rotation steps, each row followed by its count of steps:
The counts run from 0 to 453.
[108 115 116 160 116  84 152  99 138 108 129 153 126 125 148 124 150 152
 161 136 108 118  89 143 101 171 161 104 107 123 113 135  63 115 129 151
 150  74 137  84 155 142 104 151 197 131 141]
240
[ 98 105 133 163 126  94 174 108 151  84 112 166 101 138 170 114  83  89
 161 109 125  99 105 135 137 141 147  92 143 138 129 155 121 107 138 159
 176 127 135 118 177 152 121 156 159 119  85]
89
[130 118  86 174 112  87 144  83 130  91 100 168 127 103 171 130 113 143
 160 123  94 115 103 141 124 168 138 114 119 131 126 158 145 115 137 164
 156 144 135 109 155 135 108 170 165 122  62]
199
[125  87 114 163 132  83 156  94 157  93 105 172 140 126 145 117 108 111
 154 131 119 115 113 140 143 130 155 105 130 111 149 138 109 119 111 132
 178  87 116  88 148 168 134 164 182 136  72]
388
[ 80 125 123 169 115 109 165  88 139  95 119 162  98 139 160 120 113 139
 142 140 114 122  89 180 105 167 119 123 124 161 135 148 133 127 144 157
 155 105 122 116 144 157  94 165 180 139 114]
431
[115 130 102 168 125  86 159 109 121 116 114 137 114 103 165 120 106 113
 163 145 103 116  89 143 106 185 149  98 115 119  83 142 112 107 161 167
 149 111 145 102 180 127 121 154 174 133 106]
402
[114 120 109 175 117  97 148  76 162  99 108 163 130 105 154 136 133 165
 140 139 115 114  97 158  99 153 141 105 133 128 133 137 113 130 126 143
 154 123 121  87 132 143  96 177 203 132  98]
221
[ 91 119 122 177 107  71 142 106 158 133 111 137 130 135 146 141 143 150
 158 142 124 118  78 169 105 185 157 131 132 118 106 128 118 127 151 159
 164  94 128  95 124 129  94 146 190 134 141]
426
[119 113 115 162 117  94 164  81 167  94 112 167 134 148 164 135 114 139
 132 120 130 106  97 162 118 146 139 126 126 152 154 128 113 117 119 128
 178 106 127 101 134 179 104 164 191 118  91]
64
[131 102 115 156 117  85 141 100 159 106 131 162 127 120 148 117 148 147
 160 121 107 121 108 126 103 179 177 121 124 119 105 121  82 108 136 148
 151  89 149  78 162 131 122 156 188 113 120]
57
[ 86 105 134 154 122  76 131 119 151 104 141 162 138 131 149 125 125  90
 182 162 133 115  92 133 136 146 131  77 118  90 124 144  75 131 103 139
 174 108 156 104 141 138 107 133 184 133 121]
120
[105 118 117 138 114  93 136  86 139  85 147 186 129 109 162 111 132 139
 174 162 116 119 121 139 110 160 115  93 107 101 112 139  86 132 127 150
 154 146 164 112 180 129  90 132 181 120 107]
330
[121  85 124 174 104  56 151 105 132 110 113 138 139 135 174 116 119 120
 159 116 109 102  93 146 167 161 155 112 131 136 150 143 137 110 113 158
 164 121 143 136 140 146 139 154 169 145  68]
391
[ 80  75 157 181 119  85 136 105 173 107 120 170 119 135 134 117 126 125
 166 134 122 107  89 168 139 165 148 119 154 109 143 154 150 133 128 158
 173 123 128 129 117 124 114 158 178 147  97]
113
[ 90 123 108 138 108  89 130  87 135  86 144 184 137 130 166 133 140 140
 175 154 111 115 110 139 127 152 115  93  97 106 123 147  77 123 112 141
 158 130 168 111 159 135  84 130 182 108 119]
146
[120 103 110 165 120 107 158  72 154  86  98 177 134 129 160 131 113 136
 139 137 116 114 111 151 132 134 148 104 125 123 158 146 117 116 108 130
 167 100 116  99 135 167 124 169 189 131  65]
387
[ 85  98 140 161 120 117 162  88 143  73 123 182 109 163 165 127 121 137
 160 127 106 107 104 165 134 135 151  89 134 136 151 172 107 109 109 148
 166 124 145 130 137 151 111 145 174 123  93]
275
[ 97  72 163 155 108  73 127 104 162 103 153 176 136 147 142 105 138 122
 151 144 122 113  94 167 140 173 136 127 127 115 157 134 115 145 110 144
 170 119 157 137 127 136 109 136 188 141 115]
140
[123  89 127 153 105  85 136  86 143 116 141 160 149 112 151 103 161 159
 158 165  96 124 110 153 125 176 149 113 120 103 131 126  92 140 117 146
 146 104 142 118 142 124 123 143 211 152 103]
29
[ 80  91 148 157 115  96 150 120 146  98 136 175 118 139 154 100  97  90
 160 162 122 112 104 169 138 176 126 105 149 108 129 153 139 129 145 160
 175 138 153 148 162 125 130 129 159 141  92]
300
[104 112 118 149 119  77 155 107 162 117 134 149 123 128 144 119 145 135
 164 132 122 118  98 137  97 176 166 111 127 115  94 115  82 113 151 148
 158  79 132  81 160 131 108 147 195 130 140]
241
[112  96 126 165 104  75 112 104 155 113 129 165 147 130 145 138 155 126
 172 158 102 108  87 158 137 171 155 100 115  89 131 155 108 132  99 152
 161 135 168 119 121 115 107 145 191 128 112]
306
[116 122 113 163 127 105 177  85 160  92 103 165 125 126 175 126  82 124
 140 133 133 105 117 153 113 154 137 112 146 130 125 131 133 117 149 147
 170 138 130 107 165 152 116 155 173 124  70]
385
[113 103 109 165 130 110 153  98 170  96 106 186 118 140 135 127 118 114
 156 135 117 124 110 155 107 163 170 118 142 112 118 143 108 107 143 143
 168  70 125  81 154 146 123 166 181 111 110]
84
[108  86 125 151  98  81 126 117 143  92 129 171 137 155 151 119 141  92
 171 137  93 116  97 141 164 169 155 108 126 117 130 156 114 106 103 161
 166  99 172 136 148 139 141 146 164 118 102]
280
[115 122 112 167 107  75 138  73 171 112 115 160 142 115 155 140 130 169
 140 133 133 106 103 152 104 158 136 120 123 121 137 119 113 132 128 134
 164 130 127  82 130 140  81 156 201 127  99]
37
[111 110 117 149 106  96 156 109 130 110 126 155 149 161 171 127 144 133
 147 154 100 117  97 159 139 154 172 100 107 119 133 143  74 104 107 137
 169  68 149 117 140 159 132 130 195 137 114]
74
[100 103 123 157 116  66 174 112 120 104 111 130 139 131 182 107  97 108
 177 133 122 105 108 130 154 148 142  82 135 124 114 136 113 100 128 161
 171 129 148 126 178 145 138 137 166 142  77]
393
[106  99 112 159 111  70 108 106 145 105 128 171 139 117 142 128 156 119
 194 153  93 118  95 133 143 179 149 102 113  85 113 154 111 126 117 159
 154 119 170 113 138 107 112 149 171 116 110]
307
[111 103 112 139 145  84 176  95 127  97 118 174 131 137 168  98  76 117
 142 153 129  99 124 152 129 148 146 108 108 114 148 148 110 120 139 121
 181 105 132 111 167 161 113 111 164 156  88]
183
[129  92 128 149 103  84 156 112 127 109 127 153 143 131 183 111 121 141
 146 156  99 100 112 169 132 195 161 111 130 119 113 136 129 120 139 160
 158 143 172 148 163 111 136 121 175 148  84]
189
[ 97 105 107 177 125  60 123  90 145 118 110 171 130 116 126 127 128 140
 157 143 115 112  81 161 135 175 142 131 101 107 151 154 138 138 131 142
 171 101 130  92 111 136  78 147 166 141 109]
315
[ 99  83 135 142 112  52 156 104 135 106 132 146 135 139 152  91 143 152
 176 130 120 119 111 130 153 155 160 114 129 115 131 117  89 117 126 147
 166  75 127 107 153 140 136 124 182 158 108]
48
[125 119 101 159 127 102 166  90 146  82 102 176 113 119 166 119  95 127
 157 117 115 114 121 130 114 163 143 112 138 127 109 143 136 105 152 153
 164 122 134  97 182 142 123 164 166 117  69]
384
[102 112 124 142 105  91 130  88 120  81 147 175 120 114 171 113 145 146
 170 163  91 117 107 142 122 173 117  97  95 121 123 154 101 131 116 157
 144 154 171 130 167 113  98 143 178 130 104]
329
